Each path below is one point turned by a fixed rotation once a step. After each direction that follows a path, write how fast that rotation turns it, in deg/step (0 if it stays still).
Each turn is a multiple of 5 degrees from 10 to 175, or 0.
Each row of a path follows its step; steps can be skipped.
Rotation 1:
step 0: 1,-5,-15,-9,1,19,29,-3,-24,-28,-12,5,3,-7,4,4,22,8,-1,-5,0,19,-3,2,1,-9,-11,-4,-24,-10,13,-9,-3
step 1: -19,1,7,16,10,-2,10,35,-2,-30,-1,1,1,-1,-7,5,3,19,-3,-12,-3,-7,-4,-2,-8,-6,-9,6,9,25,7,24,6
step 2: 7,-23,-5,-19,-5,11,21,8,-2,-11,-3,-17,-20,-7,6,5,26,2,8,7,7,-18,7,13,15,-13,-15,-10,10,7,15,-1,-15
step 3: -18,8,8,1,11,4,1,-9,-10,-18,-4,13,-1,9,-2,-7,15,1,-13,5,15,-23,-9,-8,-35,-14,-3,5,11,6,14,17,-23
step 4: 9,-10,12,-8,3,21,7,11,8,8,8,-2,2,1,4,10,2,-4,0,6,16,11,-20,-7,7,-22,-13,-19,7,10,42,2,4
step 5: -11,2,0,-10,-2,5,-8,-12,4,3,6,17,-5,6,-10,-13,18,-9,6,-36,7,-1,-5,0,-7,4,-20,12,11,33,12,5,-19
step 6: 18,-2,-7,4,-4,-11,5,4,-4,25,-3,-9,13,-8,4,-20,3,8,-11,6,4,3,19,-17,-7,-9,-7,-9,20,13,38,-1,-9
step 7: -7,14,-3,9,-13,19,-4,-14,6,3,2,-9,-15,-23,2,-18,-9,-13,1,-26,-5,8,-8,-5,-22,-27,-15,-4,1,5,-1,-5,-15
step 8: -3,3,6,-10,-6,-7,-5,24,-22,13,1,7,6,-22,6,5,-7,4,3,-10,-10,23,3,-5,-17,21,-16,-2,7,-11,32,-5,-13
step 9: 8,-7,-14,10,-7,13,-6,-2,11,-1,-9,-17,-11,-26,-7,-13,-3,13,3,-16,20,14,3,-4,-12,9,-30,2,11,-3,-12,23,6
Speeds:
-5,5,4,-3,1,1,6,-5,6,-1,2,-4,0,-3,1,-1,-6,3,-4,5,-13,1,-7,-5,0,-6,-4,6,-5,3,4,2,10
115
5,6,-4,4,-5,0,1,8,-2,-9,-4,-2,0,-3,7,-1,-4,1,-4,-4,-8,10,9,3,-1,1,-7,3,0,-6,-4,-1,-1
40
7,-8,2,-4,0,-8,0,1,11,0,-3,2,2,3,-2,2,-1,7,4,-6,-3,0,2,7,-6,5,-6,-3,-7,7,0,4,2
95
3,2,0,1,-7,1,-3,-2,-3,-4,0,3,-3,1,-13,-4,-8,3,-5,-7,6,-5,-6,4,0,-7,-3,8,1,0,-7,4,1
175
Rotation 2:
step 0: -12,14,-14,1,-20,-10,-4,-25,15,9,-16,10,-12,5,-22,1,-2,-3,19,12,27,-9,-20,-4,-4,-2,8,-17,19,-11,-4,10,0
step 1: -1,1,16,-23,-6,5,-21,21,-17,-6,8,5,5,3,-7,-19,3,3,9,-20,3,29,-3,1,15,2,14,-5,14,10,-31,14,-1
step 2: -8,9,-19,-8,-14,-21,-22,-15,10,2,-12,-2,5,3,-36,-2,11,5,11,21,19,7,17,9,-17,1,-8,-21,-3,-1,3,-10,5
step 3: -13,-5,27,-21,3,-9,-4,23,-7,4,-4,19,12,-17,1,-6,-18,0,22,1,5,29,-8,12,-4,-11,19,11,14,-10,-7,2,-5
step 4: -2,-11,-15,1,-5,-17,-10,-8,-12,-4,-17,9,-2,-21,-16,-14,12,22,-2,4,-6,16,15,25,-7,12,-15,-26,-16,18,7,-10,6
step 5: -23,-11,25,8,18,-24,-1,8,19,7,5,23,2,-5,9,15,-16,-6,-2,10,9,27,-6,3,-11,-14,19,-5,3,-1,4,-12,-13
step 6: 5,-22,-20,1,-5,-8,19,-13,-10,-13,-5,15,-29,-25,2,-17,-16,17,4,-9,-8,11,-3,12,-1,-1,-11,-17,7,19,-7,-1,15
step 7: -23,1,11,27,11,-5,-21,-12,17,8,10,21,1,11,15,12,-7,3,-10,-8,15,4,-4,-1,8,4,20,-34,-1,6,-9,-12,-8
step 8: 8,0,-30,-6,3,3,6,-9,5,-21,5,19,-23,-2,-7,-4,-24,-3,11,-1,1,19,4,-19,-9,-11,-3,2,27,22,-14,6,13
step 9: -15,22,2,9,-4,12,-14,-12,2,6,4,2,15,2,11,-5,-9,-1,21,-20,23,-10,5,18,13,5,12,-35,4,-1,-17,-13,15
Speeds:
2,6,12,-1,-1,-2,-3,-10,-1,-3,11,8,1,0,5,5,3,0,4,-1,5,-2,-3,3,-4,0,3,1,-2,-2,8,7,-4
160
-8,-3,-3,-2,1,4,-4,-3,1,8,2,5,2,8,-1,8,5,0,-5,13,-2,-6,1,1,-1,-3,-3,-7,4,-4,1,-7,-4
145
0,-9,5,-7,-7,-10,-8,5,0,0,-2,-3,-4,2,-8,-2,6,4,-3,-1,4,2,-9,4,-4,3,-1,3,1,-7,0,0,-1
25
-1,1,-2,4,1,5,-10,1,-5,0,-6,8,3,1,1,-5,8,4,-8,-4,-5,3,-2,-3,5,10,4,-2,-6,4,1,5,-6
125
Rotation 3:
step 0: -14,-7,5,10,12,6,0,1,9,-8,22,-16,7,20,-7,13,2,-1,2,-27,-4,-3,15,13,-1,38,20,-16,12,-7,-2,8,-8
step 1: 12,9,-8,-19,0,0,-7,-1,2,2,-15,7,-21,5,-12,15,-17,-8,0,14,1,-23,13,12,9,37,-10,23,-7,-9,7,-13,1
step 2: 12,-4,0,15,-19,-1,11,-16,18,9,-14,23,13,1,-10,4,-12,13,-27,7,-24,12,7,-16,13,-2,1,7,22,-17,-2,8,4
step 3: 10,1,2,0,22,-29,4,-3,28,12,-6,-14,13,2,4,10,-11,-20,5,-3,1,-11,-15,3,-10,-12,10,-19,24,-2,-12,-18,12
step 4: -9,4,-12,-10,2,1,22,-25,8,-13,13,4,5,23,20,12,13,-11,2,5,-6,6,15,14,2,13,-11,3,-1,24,-9,-20,-19
step 5: 13,-7,5,-5,-2,11,-2,23,-8,-6,-18,34,9,16,10,-4,3,-4,0,-2,4,-25,19,-5,25,-8,-18,-3,-5,0,-17,-7,15
step 6: -17,14,0,10,-27,-10,21,12,-8,-5,-26,5,5,-15,-10,-10,-13,1,5,12,-7,7,-2,-9,-15,-17,-4,-10,23,24,3,-8,14
step 7: -22,11,-5,7,3,8,-2,-3,10,21,22,-2,18,-9,3,-22,7,-16,17,-14,-6,-2,-19,-5,1,-3,-18,-28,-1,-7,-7,-13,-18
step 8: -7,-4,-25,-15,22,1,0,20,-7,-13,4,-8,6,13,-26,-5,5,16,25,-9,11,4,13,2,5,1,-12,15,-4,17,-11,0,-20
step 9: 10,19,15,14,8,14,20,13,-7,4,-19,6,-16,-13,-8,-32,5,0,-10,3,-6,7,13,-7,6,-2,-2,25,-28,-7,-2,-8,3
Speeds:
-7,4,1,-1,-6,-6,4,9,8,-4,3,-1,-3,1,4,-4,1,5,6,-3,0,-1,-6,-10,3,-3,-3,4,-9,4,-8,1,0
25
1,0,2,0,-2,10,1,2,2,2,3,4,-6,9,-1,0,3,4,5,3,12,4,2,-1,6,2,3,7,4,-1,4,-11,5
95
2,1,1,5,-1,-2,-1,4,3,5,5,7,9,-3,2,4,-4,-11,6,0,6,9,-1,-1,-6,6,6,2,-3,6,0,3,-2
100
-4,-8,0,2,1,-8,-4,-2,0,9,-3,-2,-2,-4,-2,3,8,0,4,1,-6,10,-7,-1,10,1,0,-5,3,3,2,-4,4
90
-4,4,5,3,-6,6,1,-10,6,-4,3,3,0,-6,5,-7,6,-5,-5,4,-5,8,3,1,4,1,-5,3,-3,-4,1,-1,-6
145
